The rows of X fall into 3 groups, and each row is roughly a mix of its group's hidden directions.
X (95 x 10):
[[  2.5 -24.8 -16.1 -24.6 -11.1 -20.8  10.6 -34.4   7.9   6.7]
 [-11.1 -12.9  17.3   7.8  -7.3  -0.4  31.0 -36.9  19.0  -6.9]
 [ 14.9  -8.5 -20.7 -20.9  -2.6 -28.6 -30.2  14.3 -12.6 -13.5]
 [  1.5  -6.0  10.6   1.7 -21.5 -20.7  21.9 -43.7  -1.8   0.8]
 [ 36.9 -11.2   1.8 -10.2  17.2 -21.2 -21.3   2.1 -16.6 -19.0]
 [ 12.4 -19.3   2.6 -42.9  -3.0 -21.5  13.5  -5.6   8.6  17.5]
 [ -5.2  11.3  -3.2 -17.2 -19.9  19.7  -3.8  44.6  -7.2 -11.5]
 [ 15.3  -5.7  26.2  -2.2   1.3 -32.3  -1.6 -34.9  -1.6 -14.4]
 [ 10.7   5.5  -6.3 -26.7   6.2 -10.2 -28.5  32.1 -14.1  18.8]
 [  9.6 -32.9  -4.3 -35.8   5.6 -15.0   0.6   6.2  14.3  21.4]
 [-17.7 -17.5  -7.1 -31.6 -10.8 -21.6  16.4 -21.9  19.1   8.3]
 [ 15.8  15.7 -10.5  22.0  10.0  17.8 -18.8  33.9 -11.6 -17.1]
 [  7.7 -11.0  -5.1 -32.9 -10.0 -38.0  10.7 -22.1  -1.6  -1.9]
 [  1.5  13.5  25.7  23.9  14.0  -0.7  -8.2  26.1 -29.2 -15.0]
 [ 11.5 -22.5   9.2   6.1   6.0  -8.8 -11.7 -45.4   2.3  19.0]
 [ -4.7   8.3  16.7  19.1  -8.5  38.1  -9.2  12.4 -20.8  22.5]
 [-18.0  13.0   5.8   9.8  -9.0  32.1  -3.6  38.2  15.4  -0.3]
 [  9.9   5.8 -17.4   0.4   3.2  23.9 -26.6  40.0  -7.6   7.8]
 [ -4.5  31.2   8.2  35.6   1.0  17.2  -6.2   8.7 -17.3 -20.0]
 [ 18.9  16.5   2.6  -4.8  13.6  -8.7 -41.6  21.8 -16.0   7.5]
 [ -0.5   2.4  37.3 -10.7  -3.1 -15.1  17.7 -20.3 -30.9   2.5]
 [ 19.9  -2.4 -17.8  34.2  21.5  -4.9 -14.4 -28.1   2.6  -7.6]
 [-29.0   4.4 -17.3 -25.1 -24.0  -4.2  18.7  24.5   6.2  -8.6]
 [-20.8   8.7 -19.9   0.5  -9.0  30.4  -1.0  32.2   3.6  21.7]
 [ 12.4  -1.1 -30.5 -10.4  -7.9 -15.5   0.7  16.8 -24.4 -32.7]
 [-28.0   6.5 -14.4  -6.9  -3.3  30.2  16.7  31.3  12.4   5.0]
 [-12.0  18.9  36.3  15.6  22.4 -18.7   5.7  15.6  -3.2 -15.5]
 [-18.6  10.8  33.6 -11.2  -6.6  20.5   5.6  28.5   1.4  20.3]
 [ 14.8  12.4  -7.4  27.0   7.8 -12.7  -9.5  -8.1 -20.2 -38.7]
 [ 15.4   0.6  20.3  -7.9  -8.2 -28.8  19.5 -36.1 -11.9   1.2]
 [-12.8  22.2  -5.9  32.7  -1.5  30.5  -9.5  23.1   2.3 -10.3]
 [ -2.2   0.3   2.3  29.2 -10.1  18.2 -10.7 -44.0   5.9   7.5]
 [ 32.2 -10.0   5.9  21.6  23.5   3.3 -21.5 -26.3  -4.6   8.1]
 [  8.4  22.1 -11.0  11.7   6.3  13.4  -5.5  42.7  -7.4 -22.3]
 [-33.7  18.9  -0.1  32.1   0.3  23.1  -7.0  16.1  -6.8  -4.8]
 [  0.8   7.1  27.2  18.1  17.1 -17.4  -4.1  21.5 -28.3 -21.0]
 [  5.0   4.7  -9.0 -19.1 -13.5  -3.4   3.1  36.4 -29.9 -22.9]
 [  5.1   6.6  39.0  22.2  16.5  15.8  -8.6  -3.1  21.8 -16.4]
 [ -4.2  -5.9  14.8  26.8  -4.7   1.6  20.2 -36.8   9.9 -23.8]
 [ 16.1  12.9 -13.3  14.5  18.1  19.1 -19.3  36.7  -6.9 -12.8]
 [-19.3 -16.2  -4.2  -1.2 -14.0   4.7  41.9 -23.9  15.5  -0.5]
 [-18.2   6.6 -36.6  15.6 -14.7  24.5  12.5  21.2  -6.7  -3.4]
 [  1.6  -0.5  19.4  33.4  10.6  22.4  11.3 -30.2  11.9  12.3]
 [  7.9  -7.0 -27.5  -5.8   2.0 -11.0 -37.6  26.5  -2.0 -17.1]
 [-33.8  13.6  -1.2 -15.4 -18.2   2.9  24.5  27.6  10.0  -8.3]
 [  1.5  19.9   4.4   1.1  -9.7  27.7  -0.1  35.0 -30.5   0.7]
 [ 11.4   3.9 -18.3  23.0  -3.2  -1.8  -4.7 -46.6  -0.2 -14.7]
 [  4.3  21.2  14.5  20.1  -2.4   2.4  -8.0  15.0 -30.6 -33.4]
 [-28.4   2.9  19.5  12.1  -5.4  -0.4  29.3 -29.6  18.0   0.4]
 [ -7.1  18.0  -4.3  41.8   4.2  20.5 -13.4   8.6  -9.1 -23.0]
 [-21.7   0.8  33.8   4.0 -23.6  10.9  15.8   3.8  27.4 -10.9]
 [-31.3   7.5  -6.3 -25.8 -24.8  -6.2  20.7  24.0   2.0  -6.0]
 [  1.4 -23.0  -4.9 -23.5   3.6 -32.4   7.0 -24.4  25.0  -1.6]
 [ -1.3  -4.1 -15.2 -24.4   6.9  14.2 -13.0  38.3  -3.2  26.3]
 [  7.1  -1.6 -17.3  31.0  16.3 -11.9  -7.0 -37.3  14.4  -8.4]
 [ 27.5  -3.3  -8.1  -0.3  13.6 -22.4 -38.4  10.0  -9.7 -15.9]
 [  8.2  18.8  24.0  13.8  -4.2   7.2  -8.1  13.9 -35.8 -25.3]
 [ 33.7 -10.8  14.5 -12.9  22.5 -24.5 -15.5  -1.4  -8.6 -19.8]
 [  1.1 -19.9 -31.6 -19.7  -8.7   3.6   2.7 -17.4  28.5  21.1]
 [ 12.4 -21.7   1.7 -44.6  -8.8 -19.1  11.1   2.8   7.0  14.0]
 [-31.1  18.6  10.2  30.5  -6.1  27.8 -10.8  11.9   3.1   3.5]
 [-18.4  19.8  12.5  18.6   6.0  32.9   5.4  32.4   2.7   0.1]
 [ 13.6 -14.8 -28.5  15.4   9.2   2.9   4.6 -27.9  31.7  -9.4]
 [-18.7  21.7  11.6  15.5   5.4  31.6  13.1  31.8   5.1  -1.3]
 [ 28.5 -16.8   4.3 -35.9  12.1 -24.6   7.0 -10.8   7.0   8.4]
 [ 10.7   1.5  13.5  37.3  22.7 -10.7  -7.4 -28.2 -15.8  -4.3]
 [  3.1  -3.3 -18.8   2.0  12.6  22.3 -13.1  38.2  18.7  20.5]
 [-16.3  18.8  12.8  39.7   1.6  22.9  -4.9   6.2   5.2 -21.5]
 [-25.0  13.3 -24.1   1.1 -19.2  19.7  14.5  32.6   3.5   3.5]
 [-17.4  -9.7   7.2  19.8 -15.2  13.2  31.0 -28.2  16.9 -12.1]
 [ -0.4  -8.8  12.9   7.2 -11.3  -7.5   0.2 -54.3   2.1  -0.6]
 [-27.8  -8.7 -10.4  -7.0 -17.7  28.0   6.3  11.4   7.4  33.2]
 [  3.0  -8.8  44.8 -18.5   5.0  -8.9   3.0 -12.6  26.0   7.9]
 [ -5.8  16.6  39.6   7.0   3.5 -13.1  15.4 -15.2 -28.3  -7.5]
 [-23.7  18.6  -1.6  -6.2  -0.4   3.2   7.8  41.9  17.0 -19.3]
 [ 31.2 -17.3  -6.8 -16.4   2.1 -27.8  14.6 -24.2  -2.5 -16.5]
 [  3.1   1.0  -3.5 -11.1   4.8  15.8 -11.5  53.2   6.5   3.6]
 [ 28.5 -17.1 -18.9  13.6  13.2  22.3 -15.2 -19.7 -12.8  18.4]
 [ 12.7   7.9  21.9  31.1  22.3   0.7 -25.2  13.9  -1.1 -20.8]
 [  0.7   7.3 -14.5   7.3  16.0  26.2 -21.0  41.5  -2.1  -3.1]
 [ -5.3  15.8  46.1  21.6  -5.0   2.5   7.6 -11.6 -16.8   7.6]
 [-16.9  17.0   1.0  14.7  -7.6  34.9  -2.2  33.0  16.5   2.7]
 [ 14.9  14.7 -19.8  12.3  -9.3  31.0  -7.5  17.1 -32.6  -1.9]
 [  9.1 -18.3 -32.6  -8.5  -2.2 -15.9 -37.7   8.6   0.7 -11.4]
 [  2.8 -15.6 -30.0 -18.7  -8.3  -0.6   5.6 -27.6  28.9  15.6]
 [ -1.7   0.9 -14.7  -6.5   0.9 -11.6 -36.5  37.0  -2.9 -18.2]
 [ 24.5 -10.4   6.6  17.6  24.3 -11.6 -15.9 -23.1 -16.9 -24.1]
 [-13.2  -7.3 -31.7  -1.1  12.7  25.9  -5.7  23.9  27.7  -0.3]
 [ 32.7   3.1  -7.1  -5.7  23.5 -17.1 -31.5  -2.3 -20.0   5.2]
 [ -7.3   9.2  12.4 -30.7 -21.3   6.8  10.1  34.5 -19.0  -7.0]
 [  4.6   0.9   5.0  35.7  -0.3  26.1 -27.9 -19.5  16.5   1.4]
 [-12.7  15.9  12.5  26.4 -28.9  12.1  30.6 -12.0  -7.1  -7.3]
 [ 25.3  12.7  14.8  21.7  -4.6 -20.1 -20.9  -0.7 -25.2 -21.1]
 [ 17.2  15.3 -33.5  13.3  -6.3  30.6  -4.6   7.1 -23.6   1.5]
 [ -3.5   8.9 -28.1  28.7  -4.5  27.5  -5.9  22.5 -11.3 -16.8]]

One row of each group comes first, with its name. Which group is each row after those in?
[  4.0 -13.2  15.5  15.4  -8.9   0.9  15.4   0.2   5.9 -49.2] -> (83)
[ -1.3  20.7  -6.5  44.2  13.3   2.9 -10.1 -15.2   7.9 -20.6] -> (44)
[-30.3  -8.9 -18.9 -19.0   3.0  16.4  13.6  13.7  31.4   9.1] -> (14)

[  4.3   2.4  -7.2 -24.8   2.8 -35.4 -19.9  24.3   1.7 -22.1] -> (14)
[ 28.3  -0.8 -17.9  -9.1   5.6   3.6 -29.7  32.4 -15.8  -2.5] -> (83)
[ 12.9   2.0 -25.2 -14.0  22.0  12.3 -16.8  38.7  -2.2  -3.0] -> (14)
[ 16.6 -29.2 -17.4  -0.1  12.4   0.9 -32.7 -21.9  -0.1  17.3] -> (14)
[ 21.9 -20.2 -39.1 -11.0   3.1 -17.4 -15.1 -12.3   9.4 -10.9] -> (14)
[ 11.4  -8.9  29.5 -27.6  10.3 -29.3  -3.4 -20.1   6.8  13.1] -> (83)
[-13.7  -7.1  28.6 -25.3 -11.3 -13.9   6.0 -16.3 -19.6  27.1] -> (14)
[ 17.7   1.1   2.5  34.0  16.9   6.9 -17.3  -5.1 -12.9 -33.7] -> (83)
